Which row each row swaps with, under one turn or mirror
The rows were stretched afterwards, more along some directions than others.
domu: -.44 .14 .03 .14 -.17 .00 .09 .13 .08 .06 .22 .29 .15 -.05 -.43 .10 -.03 .24
bemaz: .01 .06 -.17 .13 -.21 .05 -.13 .04 -.10 .20 -.06 .24 .12 -.04 -.13 -.03 .16 .03
mul: .28 -.07 -.17 -.32 -.18 .11 -.22 -.23 -.03 -.19 .09 .27 .00 -.17 .02 -.33 .13 -.07
Fase: -.06 .06 -.02 .15 -.21 .13 -.02 .15 -.13 .05 -.06 .24 .18 -.08 -.12 -.14 .18 .08
Gul: -.21 -.06 .01 -.21 .00 -.23 .07 .00 .06 .05 .02 .00 .14 -.13 -.13 .11 .26 .17
suro: -.14 -.05 -.11 -.31 -.11 -.24 .04 -.03 -.03 .14 .08 .00 .14 -.08 -.07 .18 .27 .03
nug: .01 -.05 .06 .00 .11 -.11 .03 -.05 .02 .02 .25 .24 -.01 -.07 -.01 -.05 .19 -.02
gizun: .00 .14 -.02 .36 -.24 .03 -.17 .00 .10 .02 -.01 .15 -.07 -.14 -.22 .05 -.42 -.12
kivaf: -.01 .24 -.10 -.16 -.29 -.07 -.30 -.35 .05 .13 -.01 .15 -.14 -.08 -.14 .25 -.15 -.13
menof: -.02 -.03 .07 -.07 .04 .02 -.07 .05 -.09 -.01 -.30 .06 -.02 .10 .46 .21 -.12 -.05
pofus: -.03 .24 -.17 -.12 -.34 -.08 -.24 -.37 .03 .18 .04 .25 -.15 .08 -.09 .27 -.22 -.24
zasa: -.06 -.06 .10 -.10 .03 .12 -.03 -.08 -.10 -.01 -.30 .10 -.02 .03 .41 .11 -.08 .01
siz: -.17 .15 .08 -.13 -.07 .26 -.08 -.14 -.07 -.03 -.28 .08 .13 -.34 .35 .14 -.08 .06
Deg: -.13 -.07 -.13 -.16 -.09 .03 .02 -.10 .02 -.04 .53 .32 .13 -.05 -.08 -.25 .09 -.14
Vive: -.20 -.11 .06 -.09 -.05 .07 .01 .25 .00 -.10 .26 -.02 .19 -.20 -.04 .00 .26 .07
fizak: .32 -.11 -.10 -.21 -.21 .18 -.20 -.16 -.01 -.11 .03 .18 -.01 -.26 .10 -.32 .21 .00
Ruziv: .06 .08 .13 .06 -.20 .12 .04 -.25 .15 .17 .09 -.03 -.13 -.09 .08 .13 -.07 -.04
tubir: .02 .15 -.03 .34 -.29 .11 -.27 -.02 .05 -.06 .01 .16 -.12 -.18 -.19 -.03 -.50 -.11
Dati: .07 .00 .05 .19 -.23 .12 .07 -.01 .15 .17 .00 -.10 -.19 -.10 .08 .04 -.07 -.06
nofa: .27 .07 -.07 -.28 -.20 .17 -.22 -.27 .00 -.14 -.04 .21 -.01 -.30 .10 -.24 .07 .05
bimen: -.25 .18 .14 -.06 -.08 .09 -.04 .05 -.01 .01 -.13 -.03 .05 -.35 .25 .13 -.23 .03
Gif: -.12 .05 .00 -.11 .00 -.06 -.08 -.04 -.02 .02 -.27 .15 .02 .05 .42 .22 -.19 -.03
nefof: -.40 .07 -.10 .10 -.21 -.03 .09 .29 .18 -.07 .14 .22 .11 -.11 -.46 .00 .01 .24
Kesen: -.04 -.09 -.07 -.01 -.08 -.19 .01 .05 .00 .02 .01 .40 .09 .09 .08 .02 .23 .01
Sas: -.05 -.15 .19 -.16 .15 .09 -.01 .00 .07 -.15 .21 -.12 .02 -.26 -.05 -.17 .24 .09
fareg: -.05 -.02 .08 .03 .08 -.11 .06 .13 .00 .11 .13 .23 -.02 .16 .09 .11 .10 -.12
refa: .06 .22 -.13 -.13 -.46 .02 -.33 -.28 -.01 .04 -.14 .22 -.13 -.01 .04 .29 -.22 -.24
seseb: -.05 -.22 .13 .01 .07 .00 .02 .10 .03 .04 .27 -.03 .10 -.25 -.19 -.05 .32 .15
porib: -.14 .14 .14 -.03 -.01 .21 .01 .08 -.11 -.05 -.21 -.04 .06 -.49 .08 -.04 -.09 .15
novup: .04 .14 -.11 -.08 -.27 .11 -.34 -.48 -.03 -.01 -.01 .27 -.15 -.12 -.13 .10 -.14 -.12
bika: -.16 -.11 .14 -.04 .01 .11 -.05 .00 .04 .04 .21 -.09 .06 -.22 -.09 .01 .17 .07
kone: .23 -.03 -.13 -.30 -.26 .08 -.16 -.13 -.06 -.15 .08 .20 .12 -.15 .21 -.26 .19 -.05
rula: -.02 .06 -.05 .13 -.18 .16 -.09 .15 -.13 -.01 -.19 .23 .19 -.13 -.04 -.13 .15 .03
Bikup: -.01 .12 -.06 .14 -.19 .06 -.14 .12 -.12 -.02 -.17 .24 .11 -.10 .01 -.14 -.03 -.01
Legu: .06 .08 -.24 -.19 -.45 .01 -.34 -.46 -.04 .04 -.16 .36 -.07 -.01 .05 .14 -.03 -.12
Tasof: -.05 .02 .02 .09 .02 -.23 -.01 .09 .09 .11 .24 .26 -.08 .24 -.07 .13 -.03 -.14
pized: -.21 -.16 .12 -.08 -.03 .01 .05 .15 .04 -.06 .25 -.01 .08 -.14 -.13 -.02 .12 .02
rif: -.03 .13 -.02 .17 -.11 .03 .04 .24 -.04 .08 -.10 .14 .13 -.07 -.10 -.03 .13 .02
nozab: .01 .11 -.16 .01 -.39 .13 -.14 .13 -.22 -.05 -.15 .29 .20 -.17 .01 -.15 .00 .04
depap: .32 -.03 -.09 -.27 -.11 .15 -.26 -.21 -.03 -.13 .02 .18 -.01 -.33 .09 -.31 .15 .02
muga: -.19 .08 .17 .00 .04 .16 .09 .17 -.02 -.02 -.16 -.03 .14 -.41 .17 .08 -.05 .15
fidi: .00 .13 .04 -.06 -.23 .20 -.05 .07 -.11 .07 -.11 -.12 .05 -.52 .24 .10 -.06 .02
Saliz: .31 -.04 -.12 -.11 -.10 .11 -.15 -.12 .05 -.08 -.12 .22 .00 -.08 .12 -.11 .13 -.02
begop: -.12 .03 -.02 -.10 -.07 -.23 .01 .12 -.03 .16 .31 .27 .06 .07 .04 .09 .20 -.09
gidu: .31 .03 -.11 -.21 -.15 .16 -.28 -.24 .00 -.05 .07 .15 -.13 -.17 -.01 -.19 .03 -.06
Keka: -.14 -.17 -.11 -.11 -.12 -.21 .04 .02 .01 .14 .09 .09 .09 .11 -.13 .15 .19 -.02
gam: -.13 -.06 -.12 -.13 -.05 .06 -.10 -.19 .01 .01 .52 .39 .07 .03 -.06 -.21 -.01 -.16
vos: -.11 .12 -.10 .11 -.28 .14 -.09 .20 -.10 -.04 -.23 .28 .23 -.20 -.05 -.12 .10 .11

domu pairs with -> Ruziv
novup pairs with -> nug
Deg pairs with -> tubir
bemaz pairs with -> Saliz
porib pairs with -> Sas
kivaf pairs with -> fareg
Gif pairs with -> Keka

